.05	.46	-.35	.16	.23
.03	-.27	.04	-.36	.20
-.01	.06	-.26	.12	-.26
-.11	-.09	.53	-.22	.04
-.20	-.40	.29	-.36	-.01
|
-.20	-.11	-.01	.03	.05
-.40	-.09	.06	-.27	.46
.29	.53	-.26	.04	-.35
-.36	-.22	.12	-.36	.16
-.01	.04	-.26	.20	.23

.14	.01	-.08	-.31	.02
.01	.30	-.11	-.23	.20
-.01	.26	.01	-.24	.02
-.05	-.10	.36	.43	.03
.06	-.14	-.13	-.29	.12
-.12	.18	-.38	-.07	-.08
.00	-.01	.10	-.13	.18
.17	-.31	.29	-.28	.11
-.11	.28	-.23	-.15	-.10
.09	.00	-.04	-.44	-.11
|
.09	-.11	.17	.00	-.12	.06	-.05	-.01	.01	.14
.00	.28	-.31	-.01	.18	-.14	-.10	.26	.30	.01
-.04	-.23	.29	.10	-.38	-.13	.36	.01	-.11	-.08
-.44	-.15	-.28	-.13	-.07	-.29	.43	-.24	-.23	-.31
-.11	-.10	.11	.18	-.08	.12	.03	.02	.20	.02

-.01	.22	-.19
-.23	.28	.39
-.13	-.22	-.45
-.09	.11	.32
-.08	.38	.33
-.01	-.22	.01
.11	.34	.02
-.27	-.44	-.22
-.25	.07	-.10
.21	.27	.38
-.23	.06	-.32
|
-.23	.21	-.25	-.27	.11	-.01	-.08	-.09	-.13	-.23	-.01
.06	.27	.07	-.44	.34	-.22	.38	.11	-.22	.28	.22
-.32	.38	-.10	-.22	.02	.01	.33	.32	-.45	.39	-.19

.26	.16	-.14	-.11	-.11	-.06	-.01
-.05	-.31	.02	-.35	-.16	.21	.21
.17	-.11	-.10	-.30	-.17	.09	.15
.16	-.11	-.10	-.31	-.17	.09	.15
.13	.29	-.13	.42	.25	-.26	-.16
.09	.24	-.13	.50	.32	-.26	-.14
-.29	-.30	.21	-.26	-.14	.24	.10
.07	-.23	-.05	-.35	-.17	.16	.20
|
.07	-.29	.09	.13	.16	.17	-.05	.26
-.23	-.30	.24	.29	-.11	-.11	-.31	.16
-.05	.21	-.13	-.13	-.10	-.10	.02	-.14
-.35	-.26	.50	.42	-.31	-.30	-.35	-.11
-.17	-.14	.32	.25	-.17	-.17	-.16	-.11
.16	.24	-.26	-.26	.09	.09	.21	-.06
.20	.10	-.14	-.16	.15	.15	.21	-.01

.31	-.09	-.48	.44	.11	-.32	.02	-.40	-.39	-.43	.26	.31
.06	.06	.16	-.04	.13	-.18	-.25	-.28	.03	-.09	-.23	.04
|
.06	.31
.06	-.09
.16	-.48
-.04	.44
.13	.11
-.18	-.32
-.25	.02
-.28	-.40
.03	-.39
-.09	-.43
-.23	.26
.04	.31

.03	.23	.03
-.11	-.01	-.60
|
-.11	.03
-.01	.23
-.60	.03

-.21	.09	.02	-.13	.07	-.04	-.05	-.06
-.21	.14	-.37	.25	-.08	.06	.02	-.12
.45	.07	-.37	-.20	.18	-.15	-.18	.27
.01	.03	-.06	.10	.03	.02	-.15	.05
|
.01	.45	-.21	-.21
.03	.07	.14	.09
-.06	-.37	-.37	.02
.10	-.20	.25	-.13
.03	.18	-.08	.07
.02	-.15	.06	-.04
-.15	-.18	.02	-.05
.05	.27	-.12	-.06
---
-.10	-.17	.01	-.08
-.40	-.45	.00	.04
.08	.14	-.07	.08
|
-.10	-.17
-.40	-.45
.08	.14

-.01	.03	.48
.12	.30	.29
.23	-.03	.23
.08	-.01	.54
|
-.01	.03
.12	.30
.23	-.03

.13	-.12	.19	-.15
-.09	.29	-.16	.09
-.39	-.48	-.45	-.29
.10	-.32	.20	-.04
|
.13	-.12
-.09	.29
-.39	-.48

-.37	-.42	-.31	.08	-.06
-.34	.30	-.04	.39	-.12
-.07	.38	-.35	.09	-.18
-.27	.29	-.55	.24	.21
|
-.37	-.42
-.34	.30
-.07	.38

-.10	-.11
.14	.17
.20	.15
-.44	.44
|
-.10	-.11
.14	.17
.20	.15

-.11	-.58	.23
-.40	-.39	.30
-.33	-.03	-.30
|
-.11	-.58
-.40	-.39
-.33	-.03
